In the rows, zero is written as 128.
A single turn carries every row of the set below to another of its rows. Some are shown first; where does it send the rows asked next?
z972: [ 98 148 129 148 160 143 114  96 123 134 149  82  84 134 124 109 124 107]
z561: [112 158 156 124 157 139 133  97 127 136 144 173 130 135 128  93 135 108]
z967: [116 175 149  98 129 150 117 107 141 130 166 118 122 133 126 112 114 140]
z129: [101 157 155  92 147 151 115  85 125 134 150 117 128 107 133 120 122 132]
z273: [100 139 129 160 160 147 127  93 133 134 159  86  89 138 139 112 124 113]
z369: [105 153 143 143 149 145 121  92 126 124 145  93  65 151 131 111 121 117]
z296: [104 148 135 161 150 133 109 103 130 152 147 142  95 156 120 135  96  97]
z684: [ 92 138 132 110 151 136 113  68 139 138 160 120 138 159 147 109 112 140]
z113: [ 97 168 149 146 151 142 159  95 130 127 131 117 119 150 147 126 142 102]
z608: [118 150 134 146 173 150 113  82 128 146 151  96  89 134 140  84 127 118]
z675: [109 154 125 156 160 145 117 103 133 142 162  86  90 141 129  97 125 114]
z546: [122 181 119 144 146 143 123 116 132 121 171 142  95 130 140  96 125 103]
z838: [105 150 134 162 175 135 115  91 126 174 144 143 107 138 130 127 110  99]
z150: [ 83 160 133 144 138 119 130 103 142 120 128 153 108 113 135 127 130 138]
z386: [106 150 153 129 146 133 121  86 123 121 148 178 127 140 131  93 131 114]
z562: [109 145 130 148 160 135 120  96 126 155 147 171 104 148 128 111 111 157]
z93: [100 150 154 130 147 162 121 107 116 157 142  91 105 128 129 124 119 146]
z502: [107 154 142 107 148 145 122  82 150 112 157 120 133 125 149 112 115 147]
z696: [107 144 106 101 144 131 137  93 131 139 138 151 126 159 135 129 128 117]
z414: [109 147 149 147 152 156 135  95 131 138 152  94  71 147 136 118 122 116]
z299: [ 95 135 141 132 164 136 126  95 115 146 122 162  98 136 118 136 110 141]
z508: [ 99 146 144 134 131 140 128 127 145 134 131 150 116 110 118 129 114 117]
z805: [103 138 110 100 138 133 131  89 120 144 140 151 123 153 131 134 128 114]
z253: [101 153 135 142 144 144 113 100 135 119 143  94 105 149 140 110 111 161]
z753: [ 79 164 143 102 138 131 123  78 121 151 155 118 112 164 133 126 127 142]
z766: [102 155 142 101 136 145 128 100 147 147 160 115 124 173 129 121 109 131]
z38: [117 133 137 148 159 153 102  81 122 142 160 100  88 135 139  87 118 114]
z126: [100 168 158 122 143 130 137  96 123 120 137 172 112 145 125 109 137 112]
z73: [ 94 150 151 139 123 141 120  96 114 108 134 120 114 154 127 123 121  90]
z598: [108 169 132 145 136 145 121 103 107 138 177 147  88 115 142 109 136 102]
z494: [113 149 105 100 138 131 121  94 122 151 150 155 127 158 128 116 129 117]
z211: [112 178 128 147 150 130 107  90 119 131 147 127 131 151 135  76 138 109]
z300: [103 151 125 147 162 144 139  92 132 108 154 139 101 111 158 120 127  99]
z593: [100 165 137 141 143 132 119 110 129 163 144 158 119  99 126 106 137 133]
z501: [ 95 151 140  91 161 144 114  83 129 162 145 113 138 146 127 110 119 123]
z18: [107 153 126 149 129 127 105 114 147 130 151 160 124 118 128  97 116 136]
z237: [ 98 172 151 108 130 142 125  82 128 135 172 125 114 127 145 122 131 155]
z968: [108 152 162 128 136 140 142 102 133 122 148 174 119 149 128 112 127 108]
z410: [106 155 128 129 155 147 119 106 120 111 142 134  98 107 132 116 119  82]
z499: [111 148 148 154 136 153 119  89 110 158 167 133 136 139 142  95 135  99]
z850: [104 154 120 163 169 119  96  88 132 142 141 145 104 152 129 114 100 107]
z438: [113 139 142 134 143 160 100 110 128 138 147  92 118 137 126 103 102 144]
z48: [110 145 105 106 139 132 130  88 123 155 156 157 128 157 138 120 133 123]
z936: [109 139 132 135 168 139 130 107 139 133 121 159 106 149 118 126  98 141]
z455: [ 96 156 139 141 160 146 119  87 119 147 144  96 110 130 147 107 129 164]
z218: [115 151 134 133 160 140 109 110 119 162 137 165 105 143 106 107 107 143]
z309: [ 96 173 129 162 171 119 125  91 130 153 138 142  90 154 132 133 116 113]
z301: [ 98 144 130 159 151 145 111  91 117 144 167  91  84 136 133 104 127 115]

z494 moves to z696
z386 moves to z126
And these:
z253 moves to z455
z300 moves to z598
z113 moves to z499
z414 moves to z38
z150 moves to z593
z936 moves to z562
z296 moves to z850
z129 moves to z967
z684 moves to z753
z273 moves to z301

